Each row is where one point has got to under a steady rotation. How many steps took it there?
The counts run from 0 to 455.
[122 172 108 148 141 111 123 127 131 123 116  56 120 134  91 158  92 112
 127  84 120 162 143 134 139 100 157  52  83  89 104 127 168 139 122 115
 167 105 122 132 128 152 127 131] -> 137
[130  94  95 150 156 116 101 103 116 153 129  52 102 124  98 157  93 137
 151 113 103 129 155 148 118 105 172  72 120 115 140 120 141 139 129 130
 134 149  76 134 119 151  86 176] -> 365
[107 152 131 134 136 129  94 108 145 127 114  64 110 130  83 128  86 129
 127 124 100 148 138 129 137  91 162  51 116  99  98  90 161 151 114 113
 157 133 114 136 134 163 126 172] -> 138
[ 97  91  93 113 164 136 108 175 103 155 136  82 150 127 127 144 115 123
 119  80 142 163 114 108 126 123 158  82  88  90 103 132 174 126 122 105
 158 133 128 122 125 185 144 136] -> 228
[151 130 132 136 128 145 118  88 121 138  96  53 118 121 113 174 109 110
  96 149 138 146 151 170 124 133 170 112 132  73 151 100 113 102  95 134
 144 122 133 145 123 174 110 168] -> 342
[104 127 100 109 148 130 155 170 105 159 120  98 136 136 141 128 130 114
 100  70 158 153 128 112 115 144 169  94 104  67 114 138 146  75 115 123
 150 147 121 123 117 175  96 127] -> 395
[108 119 125 109 140 121 121 114 127 120 124  80 146  96 131 163  73 117
 125 111 118 177 142 144 151 138 151  55 100 111  90 141 145 130 121  86
 152  93 115 131 116 169 144 124] -> 57
[110 102 109 103 101 136 111 140 116 135  85  75 143 121 119 113  97 125
  96 150 125 134 146 160 164 135 183  74 149 105 115 116 136  91 104 137
 115 149  97 131 128 178 126 166] -> 18
[126  94 118 116 135 137 134 116 141 139 111  95 141 121 159 152  97 142
 114  99 158 167 138 138  95 128 143  86  71  84 123 103 146  75 101 136
 147 134 113 170 102 196  86 145] -> 153
[123 103 143 141 158 106 101 122  87 161 100  84 126 135 138 152  76 115
  96 102 146 140 142 137  98 159 164 115 117  61 117  80 132 128  94 133
 170 144 129 157 120 161 139 142] -> 417
[131 126 134 143 126 131 113 100  86 140 111  53 137 110 133 157  75 153
 113 130  93 148 145 170 135 160 174  64 108 112 153 119 117 114 101 125
 155 146 125 123 103 165 117 165] -> 199
[ 98 136  82 121 158 117 121 105  89 165 113  91 107 114 120 139 128 100
 141 124 106 162 150 138 149 129 204  90 152  86 122 136 105 107 113 113
 151 118 124  86 168 159 106 171] -> 122
[130 131 125 140 114 119 141 110 117 144 104  75 142 142 140 175  81 113
  62 112 148 140 147 159 124 154 141 108  99  76 120  91 119 100  95 168
 141 121  90 140 101 181 130 138] -> 337
[ 92 131  86 109 150 121 121 160 109 137 143  79 114 120 104 136 113 105
 149  71 132 179 128 124 149 129 162  66 112 116  83 137 166 109 110 104
 138 106 102 107 128 167 104 138] -> 224
[132 104  84 116 158 116 109 177 122 135 142  63 140 151 113 156 112 104
 117  93 147 108 150 126 125 104 155  95  97  94 126 129 162 109 102 148
 133 153  65 132 125 171  96 125] -> 3
[105 128  97 111 170 122 112 172 120 121 118  77 142 130 114 142 102  99
 122  86 158 154 122  97 136 102 158  76  95  83 104 133 180 121 115 124
 179 119 114 122 150 181 140 107] -> 229
[103 135 117 140 107 144 113 147 105 144 100  65 106 116 105 100 107 116
 125 107 141 171 131 153 112 138 189  79 155  99 112 101 135 105 102 125
 129 142 147 163 118 160 102 164] -> 403
[100 132  93 115 141 117 125 154 164 136 133  91 125 132 147 122  73 130
 130 116 106 140 170 140 123 109 147  84 101  90 127 111 143 104  86 146
 144 154  59 132 135 190 107 118] -> 374
[126 144 104 157 127 128 119 134  91 116 113  41 116 145  69 135  92  79
  90 137 130 131 124 158 130 104 186  79 171 110 145 109 127 143 111 147
 138 118 113 161 133 154 117 127] -> 179
[106 149 108  97 137 123 109 127 134 146 112  59  97 144  76 105 130 124
 126 120 115 155 130 119 148  96 167  78 114  91 129 107 159  93 105 123
 121 152 105 125 143 181 100 185] -> 305
[115 111  87 150 114 149 120 136 126 146  91  77 133 116 134 157  82 112
  80 104 149 133 144 121 119 151 158  95 132 111 110 119 137 113  93 192
 152 140  90 118 156 195 132 123] -> 332
[134 110 105 128 110 129 120 110 134 155 104  79 132 145 127 133 109 123
 114 139 142 175 135 137 138  99 152  71 104 120 143  91 141  96 118 137
 142 130 118 187 111 194 104 170] -> 157
[134 129  96 166 131 138 132  83 112 130  93  61 112 102 116 179  83 104
 112  93 134 161 155 144 127 172 170  79 127 108 110 143 113 120 116 153
 151 103  97 114 131 153 112 124] -> 424
[ 98 119 105 108 124 142 126 164 123 158 136  86 131 147 132 110 116 109
 108 144 141 115 147 132 135 103 159 129 117  65 110 115 149  73  91 151
 134 162 110 102 127 194  93 175] -> 393
[ 67 136 101 108 145 123 120 121  75 163 143  97 123 104 113 122  89 122
 122  99  95 160 107 117 125 143 174  80 128  86 102 121 116 128 115 111
 145 140 112  91 163 171 143 159] -> 126
[ 89 171 102 129 126 113 141 148 121 146 104  84 123 170 109  95 115 100
  91 113 141 137 127 102 128 114 160  91 115  58 118 103 165 100  99 150
 139 150 104 149 135 160 118 143] -> 397
[ 95 126 131  99 153 141 124 118 124 142 122  66 106 106  80 136 124 117
  85  87 112 141 128 167 122 143 177 105 151  68 119 102 109 122 105 131
 104 135  90 128 124 164 127 158] -> 264
[ 99  91 120 100 161 101 125 132 115 137 150 105 155 131 171 125  77 120
 138 129 136 129 140 123 136 113 163  79  78  58 121 120 135  86 113 108
 163 138 107 150 109 177 100 143] -> 376
[ 99 121 124 131 132 165 101 122 120 134 141  61 116 115 100 124  97 143
 139  99 126 127 126 140 129 116 168  78  98 101  85 117 156 103 106 114
 138 148 110  93 110 163  90 184] -> 222
[143  97 123 104 135 131 102 129 130 144  92  63 133 136 120 159 117 132
  89 106 166 148 139 139 139 152 150 106 110 107 131 102 153  86  94 151
 116 135  86 131 110 197 113 157] -> 245
[128 107 103 134 138 149 146  88 102 115 117  66 140 119 106 145 120 114
 107 115 166 161 100 109 149 118 180  85 112 107 134 153 124  86 126 112
 160 110 131 142 131 183 109 162] -> 159
[120 142  92 177 148 138 123 125 105 145 135  68 126 123 127 174  63 113
 128 112 124 134 154 126 106 123 156  82 102  92 119 116 132 143 116 148
 200 129 125 114 149 153 124 117] -> 49
[ 82 141 102 125 142 153 126 123 114 140 147  63 108 116  96 139  86 120
  82 138 109 133 128 153 117 101 151 117 145  91 125  97 107 132  91 162
 135 126  90  94 171 186 123 132] -> 351
[ 90 127 141 116 137 130 156  95 123 133  97  98 142 116 137 134  94  99
  81 125 135 170 122 145 133 142 177  90 133  55 112 110  99 111 108 108
 144 106 120 153 132 180 145 138] -> 339
[ 84 111 130 108 151 128 117 162 119 149 108  91 137 113 156 127  79 125
  95 125 100 140 153 172 114 136 173  87 141  66 132 107 120 133 102 131
 139 157 101 151 137 178 148 117] -> 190
[ 95 100 119 129 117 157 141 109  95 137 147  72 125 118 114 130 101  94
  87 133 124 151 117 184 120 115 176  97 167  82 111 118  91 103 116 111
 127 108 123 138 110 177 118 154] -> 260
[ 92 154 103 142 133 126 151 134  98 119 107  90 141 121 138 117  64  96
  87 140 119 130 144 124 146 146 180  93 140  87 117 143 105 110  93 162
 159 135  88 100 172 173 137 107] -> 109
[ 99  81 100 106 145 139  93 154 114 171 129  79 143 136 128 136 111 132
 124  99 143 136 135 127 130 107 150  87  85  92  97 102 182 125 122 116
 148 145 107 124 110 191 127 177] -> 227
[111 136  92 149 170 100 114 136  90 165 114  73 113 129 117 182 117 105
 110  65 126 150 147 122 117 145 153  93 110  75 104 130 138 151 126 138
 169 138  97  94 153 149 145 130] -> 44
[130 118 104 148 143 114 122 162 116 128 117  72 141 162 132 126  87 106
 118 139 151 108 136 124 119  88 168  94 115  85 156 110 152 121  97 148
 177 163 107 162 130 167 107 120] -> 8
